Here are some points, one per row:
array([-0.12, -0.03,  1.47,  0.31, -1.05,  1.24,  0.17, -0.88, -0.92, -0.34, -0.77,  1.07, -1.32, -0.13, -1.54,  1.81,  0.98, -0.96, -0.10, -0.31, -0.49,  0.19,  0.43,  0.11])
array([ 0.47,  0.55, -1.09,  0.61, -1.40, -0.19, -0.44, -0.47,  0.52,  0.12,  0.27, -0.57, -0.37,  0.50,  0.73,  2.07,  1.14, -1.46,  0.49, -1.83,  0.77, -1.97,  0.45, -0.18])
array([ 0.83, -0.94,  0.48,  0.14, -0.07,  1.07, -0.57, -0.15,  0.09,  1.27, -0.91, -0.30, -0.21,  0.59,  0.26, -0.29,  2.48,  0.61, -2.34, -0.71, -0.95, -0.27,  0.49,  1.77])
array([ 0.39,  1.04, -0.81, -1.01,  0.43,  1.06,  0.56, -0.26, -1.61, -1.18, -2.32,  0.09,  1.64, -0.30,  0.01,  1.66,  0.35, -0.64,  0.48, -0.49,  0.78,  0.20, -1.04,  0.70])
array([-0.53, -0.12,  0.35,  0.40, -1.49, -0.49, -0.09, -0.21, -0.27,  0.98, -1.22,  0.96, -1.13, -1.02,  0.76,  1.02, -0.29,  0.67,  0.55, -1.75, -0.74, -0.36,  0.86, -1.41])
array([-0.47,  1.80,  0.50,  0.24, -0.17,  1.29, -0.04, -1.21, -0.12,  1.26,  0.42,  1.00,  1.03,  0.30,  0.52, -0.10, -0.69, -1.06, -1.31, -1.78, -1.56, -0.05,  1.48, -2.20])
array([-1.45, -1.44,  1.44,  0.58, -0.97,  1.06, -1.29,  0.41, -0.88, -0.78,  0.23, -0.93, -1.30,  0.47,  0.95, -0.95,  0.36, -0.57,  0.70, -0.01, -0.75, -1.09, -1.45, -1.21])
array([-1.93, -2.19,  0.44,  0.53,  0.69, -0.37,  1.95, -1.05,  0.19, -0.81, -0.58, -1.48,  0.24, -0.67,  0.61,  1.00, -1.21, -0.55,  0.13, -1.65, -2.22, -0.43, -0.34,  0.45])
array([-0.81,  0.04, -0.30, -0.76, -0.71,  1.13,  1.17,  0.12, -0.74, -2.30, -0.14,  0.51,  0.22, -0.15,  0.40, -1.62, -0.05, -1.73,  1.23, -0.18,  0.01, -1.46, -0.60, -0.25])
array([ 0.37, -2.57,  0.86, -0.48, -0.70, -0.24, -1.83,  0.24, -0.83,  0.65, -1.45, -0.39, -0.31, -0.07, -0.48,  1.43, -1.16, -0.81, -0.74,  0.49,  1.08,  0.46, -0.69, -1.17])
array([ 0.71, -0.57,  0.97, -0.02,  0.51,  1.43, -1.11,  0.08,  1.27, -0.95, -0.80, -0.22,  0.33,  0.09, -0.37, -0.71,  0.41, -0.31, -0.24, -1.54,  0.84, -1.64,  0.50, -2.36])
array([-0.84,  1.54,  0.73, -0.26,  0.48, -0.94, -0.79,  0.11,  0.54,  0.09, -0.02, -1.36,  1.03,  0.02, -0.60,  1.54,  1.25,  0.77, -1.19,  1.02, -1.88,  0.69, -1.89, -1.84])
array([-0.16, -0.75,  0.29, -0.38,  0.87,  1.06, -0.22, -1.58,  0.46, -1.13,  0.24, -1.19, -0.69,  1.38,  1.00,  1.01, -2.64,  1.30, -0.71, -0.43, -1.53,  0.10, -0.23,  0.79])
array([-0.24, -0.87, -0.57, -1.28, -0.13,  1.08, -0.91, -0.75,  1.73, -0.81,  0.78, -0.21,  0.63, -0.99,  1.81, -0.66, -1.65,  0.22, -0.66,  0.14,  0.28,  1.27,  1.58,  0.27])
array([-3.28, -1.11,  0.54, -0.19, -1.03,  1.00, -0.60, -0.57,  0.53,  0.38, -0.45, -0.13, -0.54, -0.65,  1.46, -0.30,  1.77, -1.59, -0.16,  0.43,  0.31,  0.73, -1.18, -0.16])
array([-1.35,  0.16, -0.36,  0.85,  0.48,  0.30,  0.15, -0.31,  2.35, -1.09, -0.95, -1.31,  0.58, -0.32, -1.79, -0.63,  0.79,  0.19,  2.09, -0.19, -1.18,  0.29,  1.56,  0.29])
array([ 1.12, -1.28, -0.35,  1.13,  0.27,  0.05,  1.17, -0.69,  2.43, -0.07, -1.46,  0.81,  0.02,  0.46,  0.21, -0.08,  0.59,  0.50,  0.02, -0.10,  0.21, -0.04, -1.71, -2.21])
array([-0.17,  1.34, -2.11,  1.52,  0.81,  0.96,  0.48, -0.40, -1.85,  0.99,  0.20, -1.16, -1.00, -0.68, -0.63,  1.04,  0.10, -0.09,  0.82,  1.90, -0.21,  0.40,  0.37, -1.00])
array([ 0.85,  0.82,  0.32,  0.31, -2.18, -0.33,  0.06,  1.73,  1.10, -0.50,  0.94, -0.66, -0.96, -0.35,  0.25,  0.22,  0.07, -0.57, -0.42,  0.99, -1.35,  1.24,  0.20, -0.10])
array([-2.32, -0.58, -1.19, -1.07, -1.23, -0.01, -0.96,  0.56,  0.17, -0.37,  1.48,  0.81,  1.10,  2.88, -2.71,  0.25, -0.47, -0.56, -0.40, -0.49, -0.71,  0.36, -0.50, -0.40])
array([-1.45,  0.60, -0.26, -1.27,  0.78, -1.51,  0.47, -2.23,  0.43,  0.58, -1.12, -2.09,  0.10,  0.70, -0.48, -1.23,  0.02, -0.39, -0.29, -1.28,  1.77,  1.05, -0.71, -0.03])
array([-0.98, -1.07,  0.58,  1.86,  0.47, -1.54, -2.46, -0.64, -0.12, -1.51,  0.25,  0.54,  0.02, -1.15, -0.51,  0.07, -0.15,  0.18, -0.14, -1.03,  1.69,  0.52, -0.84, -0.03])
array([ 0.19, -1.56, -0.88,  0.15,  1.85,  0.25, -1.12, -0.23, -0.14,  1.18, -0.97,  1.66, -0.15,  0.70, -0.57, -0.82,  1.45,  0.85,  0.48, -1.10, -1.92, -1.01, -0.85,  1.10])
array([-0.02,  0.30,  0.07, -0.41,  0.54,  0.21, -0.99,  0.47,  0.16, -0.37,  1.28, -0.79, -0.50, -2.33, -2.11,  1.53, -0.15,  0.52, -1.23, -1.61,  0.80, -1.02,  0.43,  0.39])
array([-0.80, -0.17,  1.27, -1.33,  0.43, -0.93,  0.29,  1.50, -1.55, -0.91, -2.22, -0.73,  0.27,  0.74,  0.32,  0.59,  0.37, -0.24, -1.27, -0.95, -0.51, -0.10,  2.13, -1.01])
array([ 0.13, -1.52, -0.40, -0.69, -1.33,  0.49,  0.19, -1.00,  0.70, -0.61, -1.83, -2.07,  1.07, -1.38, -0.64,  0.14,  0.21,  0.09, -0.15, -0.16, -1.05, -0.40,  0.18,  1.45])
array([ 0.91, -0.72, -1.35,  1.31, -1.55, -1.13,  0.11, -0.06, -1.12,  0.24,  0.98,  1.57,  1.45, -1.11, -0.01, -0.02, -0.53, -0.93,  0.22, -0.44, -0.33,  1.04, -0.27, -0.14])
array([-1.56,  0.52, -0.01,  1.70, -0.68,  0.37, -1.68, -1.37, -0.21, -2.39, -1.73,  0.20,  0.70,  1.40,  1.28,  0.98,  1.04,  0.55, -0.76,  0.72,  0.66, -0.18,  1.38,  0.44])
array([-0.74, -0.18,  0.15,  2.24, -1.27, -0.16,  1.70,  0.54,  0.36,  0.26, -0.71,  0.54, -1.30,  1.46, -1.56,  0.08, -0.98, -0.83, -1.73,  0.61,  0.53, -1.33,  1.22,  0.34])
array([-1.11,  0.81,  1.46,  1.29,  0.13, -0.55, -0.79,  0.27, -0.79, -0.03, -1.19,  0.77,  0.78, -1.22,  0.41, -0.86,  0.49,  1.09,  0.70, -0.15, -1.31,  0.48,  1.28,  0.04])
array([-0.64,  0.33,  0.96,  0.78, -0.24,  0.63,  2.11,  1.46,  0.57, -0.11, -0.63,  0.61, -0.19,  0.63,  0.88, -0.16,  0.43,  1.50, -0.32, -2.24,  1.61,  2.30, -0.74,  1.05])
array([-0.78,  0.36, -0.35, -1.71, -0.11, -0.61,  1.12, -0.47,  0.71, -0.18,  0.74,  1.27, -2.74, -0.47,  0.60,  1.46,  1.76, -1.14,  0.30, -0.92, -0.54,  0.32, -0.29, -0.46])
array([-0.18,  0.51, -0.35,  0.90,  0.08,  1.89, -0.50, -0.29, -1.05, -0.79,  0.02, -1.32, -0.49,  0.23,  0.84, -1.11,  0.29, -0.39,  0.15, -0.64, -0.12,  0.03, -1.29, -1.34])
array([ 1.06, -0.46,  1.46,  0.75,  0.44, -1.86,  1.35, -0.81, -0.74, -1.85,  0.02, -1.01, -0.78,  0.08, -0.06, -1.11,  0.33, -0.34, -0.50,  0.62, -0.17, -1.21, -0.81, -1.22])
There is one direction along which these points spread out most. How far along it is each point below, from 0 to 99? The average is 50, and the first point in the table lies past the average. One standard deviation of the points above along it is 16.
array([-0.32,  1.48,  0.42, -0.92, -2.16, -1.68, -0.15, -2.73,  0.10,  0.07, -0.50,  1.31, -0.43, -0.39,  0.12, -0.45, -0.07,  0.35, -1.08,  0.52, -0.99, -1.72, -0.48,  0.17]) 60
array([-1.63, -1.86, -0.88, -0.87,  0.07,  0.64,  1.14, -0.92, -0.03, -0.84,  0.00,  1.57, -0.19, -0.87, -0.72,  1.31,  0.74,  2.07, -0.45,  1.63,  0.76, -0.26,  1.49, -2.23]) 55
array([ 0.14, -1.47,  0.26,  0.54,  1.31, -0.80,  0.63, -1.15, -0.99,  0.05,  0.20,  0.87,  1.56,  0.95,  1.48,  0.61,  0.99, -1.69, -0.51,  0.39, -0.02,  0.52,  0.43,  1.06]) 46
array([-0.64, -0.77, -1.04, -0.86,  0.24, -1.29, -0.62,  0.48, -1.20,  0.06, -1.41, -0.23, -1.37,  0.61,  0.56, -0.96,  0.32,  0.56,  1.19, -1.12, -0.54,  0.38,  1.68,  0.11]) 44
array([ 0.44, -1.77, -1.82, -0.39, -1.66, -0.80,  0.28, -0.39, -0.49, -0.32,  0.86, -2.12,  0.65, -0.02,  0.44, -0.57,  2.37,  0.07, -1.41, -0.80, -0.19,  0.57,  0.98, -1.83]) 52
array([ 0.58,  0.62, -1.01, -1.16,  1.31, -0.69, -0.77,  0.86,  0.44, -2.14, -0.98,  1.42, -0.74,  0.27,  0.68, -0.76,  0.38, -0.50, -1.37,  0.22, -0.76, -0.16,  0.15,  0.43]) 48
array([-0.66, -0.72,  0.56,  0.18,  0.54, -0.01,  0.42, -1.84, -0.65, -1.61,  2.59,  0.14,  0.40,  0.51, -0.85,  1.27,  1.70,  0.38, -0.88, -1.45, -0.50,  0.30,  0.68, -0.69]) 55
array([ 0.16,  0.03, -1.07,  0.22, -2.50, -0.79,  0.25, -0.64, -0.73, -2.06, -0.95, -0.13,  0.11,  1.39, -0.07,  1.86,  0.53,  2.04,  0.80, -1.04, -1.09,  0.52, -0.82, -0.61]) 55
array([-0.86,  0.45, -1.84,  1.33, -0.86,  0.56,  0.06, -1.45, -1.05,  0.36, -0.05, -0.16, -1.79, -0.19,  0.18, -0.71,  0.05,  0.96, -1.95, -0.89,  0.43, -0.20,  0.37,  0.29]) 59
array([-0.39,  0.24,  0.89, -0.95, -0.07, -0.59,  0.32,  0.43,  0.08,  1.68,  1.96, -0.73,  1.05,  1.69,  1.25,  0.83,  0.39,  1.92,  1.83,  0.99,  1.31, -2.28,  0.48,  0.37]) 53
array([ 1.08, -0.63,  2.01, -1.32, -1.28,  1.33, -0.12, -1.68, -1.42, -0.69,  0.45,  0.37, -0.50, -0.09, -1.49, -1.41,  0.51,  1.04,  0.99, -0.50,  0.50,  1.27,  0.14,  0.17]) 47
array([-1.91, -0.29, -1.25, -0.42, -0.42,  0.06,  1.01,  1.44, -1.02, -0.73,  1.10,  0.05,  0.99, -1.12, -0.04, -0.21,  0.44,  1.71, -1.70, -0.69, -0.31, -1.85, -1.47, -0.26]) 52
